In the rows, 128 means zero.
A state moves one step at a time under one of 7 hidden systems, and each row is a state written as 20 numbers. Each run below is a few steps of one system.
K373, run 1:
[[141 170 153 159 128 160  80 144 168 148  84 152  70 146 116 120 115 119
   99 165]
 [126 189 184 138 129 115 130 134 139 142 126  76 121 116 156 173 134 134
   94  71]
 [140 126 145  82 106 149 172 133 134  79 202 138 143  90 141 146 165 119
  143  99]
 [138  67  57 118  92 147 112 165 145 112 175 116 125 136 130  96  91 135
  119 139]
 [ 44 109 113 150 142 115 104 158 110 156  90 117 165 113 136 124  77 135
  144 159]
 [105 155 172 167 161  86 107 116  85 103 117 175 116 125 144 124 172 133
  128 176]
 [172 157 116 139  81  87 118  60 144 148 144 111 117 150 121 141 185 130
   97 138]
 [131 149 137  66  97 190 147  90 167 172 139 113 128 130 103 162 104 140
  149 144]
 [103 111 170 108 162 193 116 188 152 117 147 138  86 154 119 113 104 136
   93 112]]
K559, run 2 (9 x 20):
[[135 140 162  69 118 201 149 118 159 125 159 110 120 111 103 161 154 124
  117  90]
 [147 111  90 103  90 175 103 200 164 106 164 123 103 119 136 111  88 126
  115 129]
 [ 58 130 138 166 102 108 134 171 171 144 136 100 156 106 164 128  77 117
  116 115]
 [ 68 131 160 140 123 102 120 120  98  96 195 130 140  91 164 147 158 151
  124 164]
 [114 101 104 130  92 101 102  83 142 144 170 128 117 173 108 109 173 144
   88 175]
 [ 91 147 159 106 113 178 126  87 179 176 101 149 123 142  84 141 136 118
  130 172]
 [144 159 185 107 151 177 117 170 147 118 148 163  65 154 133 125 101 145
  117 147]
 [144 143 160 151 110 127 139 160 186 120 154  98 104 140 146 125 132 112
   70  59]
 [125 144 121 112  73 155 136 124 149 110 183  88 147  55 152 170 134 123
  134 115]]
K144, run 3 (9 x 20):
[[ 94 138 176 111 150 173 138  71 117 154 155  92 124 112 128 180 108 167
  136 135]
 [132 125 147  62 134 166 115 189 131  94 156 166 100 152 107 108 167 127
  103 127]
 [ 99 134 124 176  75 113 136 159 207 137 129 134 140 116 149 106  96  88
  115 128]
 [115 140 143 144 144 143 130 116  86 107 161  99 133  60 172 174  90 156
  163 136]
 [113  98 134  82 148 100 123 157  91 107 184 146 115 188 130 101 148 166
  105 142]
 [ 57 108 121 153  90 120 129 116 177 140 112 149 165 114 105 109 163  87
  118 158]
 [148 179 142 146 122 157  98 106 114 125 125 146  98  79 150 162 104 143
  164 196]
 [117 146 192  92 150 119 146 134 134 148 170 123  99 197 137 132 116 166
  100 114]
 [ 88 115 139 112  95 156 139 150 171 100 148 130 155  89 109 125 190  85
  103  95]]
K62, run 4, 9 rows:
[[156 153 160  99 151 156 115 124 120 154 145 134  74 179 133 137  73 175
  131 161]
 [112 146 184 113 154 129 152 146 155 136 101 122 131 159 104 127 170 106
   86  56]
 [190 154 102 137  88 150 132 149 150  86 131 133 126  60 144 141 141  90
  148 105]
 [124  93  77 122  94 107 127 144 140 150 180  76 140 150 155 122  63 158
  118 121]
 [ 48  67 129 118 172 140 134 132  87 109 126 131 171 109 104 120 159 128
  133 118]
 [166 131 112 175 141 104 103 135 106  98 104 195 101 131 134  93 135 118
  147 187]
 [113 173 153 159 117  80 129  73 143 193 102  96 133 157 141 152 105 146
  121 142]
 [138 150 173  69 150 183 141  91 106 118 149 123 118 108 106 173 171 145
  136 114]
 [190 120 105 103 106 151 125 170 177 122 127 153  91 176 104  90 130 106
  101 107]]
K62, run 5, 9 rows:
[[141  64  84 136 105 190 143 125 169 111 168 135 123 107 118 106  90 116
  144 137]
 [ 76 100 106 147 163 121  84 190  97 139  91 105 135 140 136 110  77 145
  111 128]
 [117 139 165 154 165  65 167 120  81  96 123 167 158 114 156 124 156 119
  161 126]
 [172 135 116 175 102 115 104  46 137 133 151 123  94 134 126 136 164 138
  107 168]
 [120 151 112  54 117 152 112 107 124 189  86  99 142 154  86 156 126 145
  134 136]
 [141 121 176  98 162 184 184 152 158 112 134 176 115 138 116 113 100 110
  158 105]
 [151 133 130 194 131 126  96 178 156 109 117 101  94 118 153 117 113 111
   74  81]
 [128 143  95 109 100  70 139 141  90 119 137  83 184  89 161 155 139 129
  144  93]
 [126  56  95 126 121 139 152  75 122 106 197 145 136 134 117 108 137 143
  148 164]]
K649, run 6 (9 x 20):
[[165 112 149 137 122 188 149 147 172  82 189 160  85 111 142 115 107 116
  130 125]
 [ 83 108 102 133 117 149  77 181 120 112 148  67 134  86 144 144 120 139
   86 105]
 [ 93 142 127  80  93  97 164 180 132 107 153 163 178 105 150 122 130 109
  166 137]
 [101  79 114 183 127 122 109 115 125  95 174 168 112 122 140  93 130 133
  126 195]
 [ 59 160 129 102  99 118  77 117 118 174 121  99 140 130 124 158 137 158
  110 185]
 [138 165 177  89 109 151 164 125 172 138 158 184 105 154 130 128 105 128
  158 173]
 [121 112 151 165 138 196  88 130 158 113 163 107  69 115 130 135 114 143
   80 132]
 [106 174 136  68  92 142 117 190 139 127 141  89 147  92 146 165 129 128
  117  95]
 [137  94 122 134 111 131 170 166 153  75 195 171 133 108 157  96 108 107
  154 128]]
K51, run 7 (9 x 20):
[[ 81 102 102  90 122 120 135  67 110 175 115  91 177 139  92 150 150 142
  136 132]
 [182 113  95 105 149 149 143 138 118 121  69 184 128 145  90  97 126  98
  168 132]
 [147 151 137 209 145  98 111  98 140 167  75 103 107 145 142 130  89 128
  111 123]
 [129 159 150  88 148 126 159  89  87 139 111  91 166  94 125 183 152 138
  155  85]
 [209  72  68 117 138 136 144 121 111 107 143 122 117 155 113 102 118 132
  134  90]
 [ 97 105  81 180 100 120 112  93 161 172  80  94 160 110 115 126 101 107
  128 139]
 [120 151 135 100 170 117 149 150  73 133  72 148 165 107 134 142  98 126
  193 128]
 [170 103 126 165 173  74 136 100  91 126 121 121 111 188 128 103 143 145
  103  94]
 [143 142 103 132  85 122 136  41 142 154 111 109 155 100 104 158 174 110
  141 138]]
K559, run 8, 9 rows:
[[148 127  92 167 113  63 111 107 119 168 125  90 126 169 155 122  76 156
  121 143]
 [ 68 120 169  92 168 135 162  88 102 143 110 123 171 125  98 153 168 130
  142 106]
 [185 112  97 115 132 150  99 148 109  84 133 187  90 138 109  95 161 122
  133 168]
 [149 149 122 173 115 109 137 115 180 184  68 108 125 157 126 123  78 107
  121 105]
 [119 162 184  97 173 153 154 131  82 106 136 118 138  84 148 175 128 143
  161  99]
 [178  78  70 120 120 104 114 162 109  89 167 122 117 157 130  90 148 134
  100 102]
 [ 96 124  94 157  92 124 140 102 166 164  73 110 181  91 112 134 117  88
  150 124]
 [112 144 149 111 168 131 119 137  63 116 138 155 121 113 154 144  93 167
  176 184]
 [131  95 131 152 156  77 130 130 125 131 123 130 118 202 113  84 163 129
   77  94]]
K144, run 9:
[[169 115 148 152 126 127 160 125 152  75 166 140 116 118 129 113 188  95
  100  69]
 [138 111  50 137  71 126  85 133 142 145 142  63 136 109 138 137 103 136
  107 131]
 [106  93 118  90 170 156 164 130  95 142 120 143 156 133 121 125  63 146
  191 141]
 [115 110 161 176 187 111 105 156 105  97  96 171 104 149 120  91 165 116
   97 125]
 [128 193 118 139  72  57 110 117 135 155 100 107 154 114 146 150 161 114
  120 135]
 [177 123 131 103 124 156 176  45 127 132 172 130 123 125 121 154 123 144
  170 136]
 [123  88 126 113 157 191  88 145 138 135 125 109  86 168  86 112 135 144
   73 113]
 [107 163 118 108 103 125 130 203 160 141  68 140 162 105 131 123 104  85
  146 111]
 [177 135 148 192 150 102 168 113 116  92 155 140 117 100 179 127  96 126
  160 110]]
K51, run 10:
[[199  96  74 153 142 139 152 127 107 101 119 128 132  99 140 118  83 115
  174 104]
 [ 90  96  84 166 137  87 109 102 102 172  98  72 162 136 135 131  89 148
  123 124]
 [119 122 117  91 152  99 167 112  85 133  77 156 186 130 100 124 161 108
  176 118]
 [204 117 105 179 153  97 130  82 109 132 101 154 100 166 125 102 117 131
  142 144]
 [122 159 133 131 122 127 126  46 129 191  88  83 143 129 110 173 124 141
  134 134]
 [188 124 116  73 166 170 159 126 102 130  90 127 132 133  98 138 116 126
  162  79]
 [170  97  82 196 137 118 117 116 142 141  89  86 119 137 124 113 103 112
  102  76]
 [109 144 103 133 116 103 150 106 106 146  89  92 194  68 141 165 117 113
  173 107]
 [162  82  95 118 177  99 157 125  62 115 128 137 143 155 133 106  96 150
  169 114]]
K373, run 11, 9 rows:
[[123 147 132 133 100 151 108  91 160 155 116 178 104 141 110 122 120 127
  147 219]
 [119 164 175 144 144 152  82 114 142 164 115  91  77 156 124 155 121 158
   73 128]
 [102 177 186  80 109 136 149 153 154 121 146 120 142 110 128 160 179 112
  104  86]
 [163 122 114 124  79 157 137 166 172  80 202 141 107  99 153 119 119 114
  124 126]
 [ 86  86  80 134 114 133 100 158 115 133 158  68 149 104 153 134  70 156
  119 125]
 [ 43 116 142 121 149  98 121 154  85 114 129 164 165 117 138 116 139 136
  150 180]
 [134 132 119 185 105  83  91  96 132 121 133 162 103 144 133 104 173 125
  102 190]
 [129 177 128 118  87 124 106  63 141 186 113  86 126 127 121 175 134 147
  121 158]
 [111 153 198  68 138 183 146 122 150 137 166 147  98 156 114 149 132 149
  124 141]]
K270, run 12 (9 x 20):
[[156  75 107 174 140 122 165 157 162 101 127 149 131 140 130  78 105  89
  127  79]
 [143 112  73 163 138  58 115 123  68 124  91 104 166 115 145 123 129 128
  142 116]
 [157 127 146  86 162  89 168  95  77 124 153 166 129 180 127 121 145 157
  160 142]
 [138  85 118 148 141 150 122  58 151 157 108 144 106 180  75 102 150 125
  106 150]
 [187 185 107 119 115 145  90 111 121 146  57 122 112 109 104 156 151 113
  133 134]
 [196 168 181 136 146 137 170 129 155 122 137 124  93 140 149 143 109 123
  123  68]
 [137  75 107 159 139 136 141 122 137 105 135  81 143 113 116 120 159 109
   89  44]
 [177 112  59  88 108 101 147 166  99 104 121 135 165 117 130 110 126 112
  166 106]
 [145  94 127 155 182  96 167 113 102 140 114 153 129 179 137  96  67 144
  163 130]]
K649, run 13, 9 rows:
[[ 88 104 126  80 110 105 119 179 133 125 180 152 125 185 128  94 134 149
  101 156]
 [ 68 128 140 160  88 161 117 111 188 134 122 157 136  87 113 125 145  94
  127 177]
 [134 177 139 119 122 143  88 150 100 126 148 127  96 101 167 159  82 164
  148 189]
 [ 87 120 176 105 119 127 153 147 167 136 203 119 115 176 144 120 114 151
   91 117]
 [110 123 131 111  95 198 112 132 160  94 153 142 126  66 106 141 177 101
  121 143]
 [136 141  85 121  93 130  89 203 129 121 144 119 116 109 167 125  62 140
  138 160]
 [ 38 103 175 137 140 113 166 141 142 123 180 131 157 124 155 125 108 136
  130 129]
 [112 136 135 106 108 144  87 130 109  87 160 167 113 101 120 131 203 128
  117 188]
 [122 145  95 130  59 117  98 145 178 164 149 118 117 146 144 123  77 136
  118 182]]
K270, run 14:
[[144 177 147 116 115 105 129 166 120  96 113 206 125 111 140 115 153 103
  162 177]
 [119 130 152 194 114  90 133  78 163 160 163 104 106 160 156 128  98 149
   99 142]
 [102 130 120  76 123 163 105  97  93 132 132  81 152  88 103 177 181 147
  120 116]
 [162 131 130  79 108 180 147 181 175 115 151 176 102 146 121 105  96 114
  144 137]
 [ 87 115 125 210 147 121 110 143 148 152  75  95 134 111 140 120  78 113
  111 107]
 [122 163 146 109 135  86 122 154  65  81 148 131 148  84 161 152 181 136
  136 125]
 [121  92 130 111  98 109 172 111 173 138 203 147 127 187 130  96 116 137
  121 145]
 [ 89  97  82 136 132 167  91  90 110 164  78  98 152  98  96 146 112 133
  142 160]
 [156 192 166  88 146 144 104 182 103 110 112 171  88 131 140 138 123 139
  141 157]]

Which system made each of these runs?
run 15, 2 rows:
[[136 121 108 168  78  76 105 136 163 109 157 145 117 146 135  94 181 107
   81 143]
 [133 151  99 109  87 101 153  73 126 174 127  85 169 112 139 168 100 140
  165 135]]

K270
run 16:
[[194 127 115 168 165 130 104 148  86  78 111 117  99  99 143 128 148 123
  112  82]
 [136 119  87 125 103  54 149 132 121 144 122  77 177 142 139 126 132 122
  117  69]]

K649
run 17, 2 rows:
[[171  72  72 135 140 124 124  64 107 146 123 100 125 170  92 115 142 142
  115 116]
 [130 118  92 103 148 157 110 122 119 169  36 124 144 142  72 125 126 112
  138 124]]

K144
run 18:
[[182 149 128 116 142 140 130  73 108 167 131  81 106 151 131 166  88 172
  136 119]
 [ 94 102 169  65 167 163 172 129 136 136 131 136 144 164  87 125 150 124
  124  84]]

K373
run 19 (2 x 20):
[[138  88 139  90 188 162 186 132 110 119 113 150 148 145 101 113 110 119
  167  80]
 [166 120  91 171 149 137  89 182 105  87  76 138 115  92 130 108 135  99
  122 106]]

K559
run 20, 2 rows:
[[ 92  86 149 133 149 148 123 110 164 152 123 134 107 195  82  97 154 128
   76 124]
 [149 193 137 126 109 167 103 133 148 137  59 132 124  75 114 163 146  94
  139 132]]

K649
run 21 (2 x 20):
[[197 141  89 175  98 144 122  73 146 127 114 105 117  80 131 150 125 110
  143 125]
 [185 144 130  87 156 133 132 153  95 129 137  81 109 151 143 151 101 161
  117  63]]

K270
run 22:
[[153 125  80 187 121 126  96 116 108 110  82  97 143  59 133 141 144 102
  131 109]
 [160 155 127  81 145  82 155 120  67 141 136 133 143 154 152 142  98 164
  178 141]]

K373
run 23:
[[126 137 146 151 151 204 108 116 117 100 120 125 113  46 134 164 119 125
  151 139]
 [135 149 138 111 110 112  98 217 146 111 158 116  99 158 154 113 121 136
   75 103]]

K270
run 24, 2 rows:
[[142 177 141 109 149 130 124 158  85 104  72 134 151  68 133 160 156 107
  158 101]
 [198 119 115 144  98  99 165 104 154 120 198 136 103 162 157 111 101 139
  133 126]]

K62
run 25:
[[173 115 114 186 136 181 118 131 173 129  90 139  90 117 118 110  77 101
  130 124]
 [130 154 132 127 155  99 123 165  89 146 105  67 140 126 164 156  77 153
  124  76]]

K62
run 26, 2 rows:
[[ 81  79  97 120 136 126 112 103 111 135 100 159 156 144  76 100 181 116
  125 168]
 [143 165 146 148 134 130 113 115 139 146  71 194 102 148 110 112 123 112
  152 195]]

K559
run 27 (2 x 20):
[[141 120 134  85 175  96 147 180  87 133 115 115 136 184 134 115 104 150
  124  71]
 [110  81 135 160 158 113 170  98 128 106 107 181 155 133 100  88 170  89
  145 122]]

K270
run 28 (2 x 20):
[[112 136 119 138 160 122  82 187  58  91 114 108 131  77 162 146 119 145
  129 122]
 [118 114 117 113 103  43 160 138 128 128 171 122 161 176 144 106 151 132
  108 101]]

K51
run 29:
[[122 150 154  95  92 204 125 114 196 145 137 125 107 115  95 150 145 112
  110 130]
 [163 145 123 121 124 188 112 192 141 102 140 120  97  88 153 139  67 130
  141 116]]

K649
run 30 (2 x 20):
[[ 64 110 155 134 149 192  98 183 155 124 120 108 114 108 118 129 112 122
   88 106]
 [122 160 134 126 111  96 112 217 122  81 132 134 138  94 161 124 159 104
  107  98]]

K51
run 31:
[[123 166 125 129 146  72  76 156  57 121  91 112 132 122 145 142 168 144
  108 129]
 [136 144 176  98 111 102 197  90 161 128 178 171 135 165 128 120 156 121
  145 134]]

K270
run 32 (2 x 20):
[[137 133 107  98 118 136 111 201 146 118  84 188 123 148 105  86 132  95
  136 150]
 [ 95 157 164 191 113 105 156 137 174 145 128 126 138 105 172 134  68 111
  142 130]]

K62
run 33:
[[148 130 137 115 128 143 160 130 187 178  93 107 125 182 102 117  92 112
  110  72]
 [136 135 160 134 168 190 151 162 133 100  93 135 130  74 126 142 114  96
  150  77]]

K373
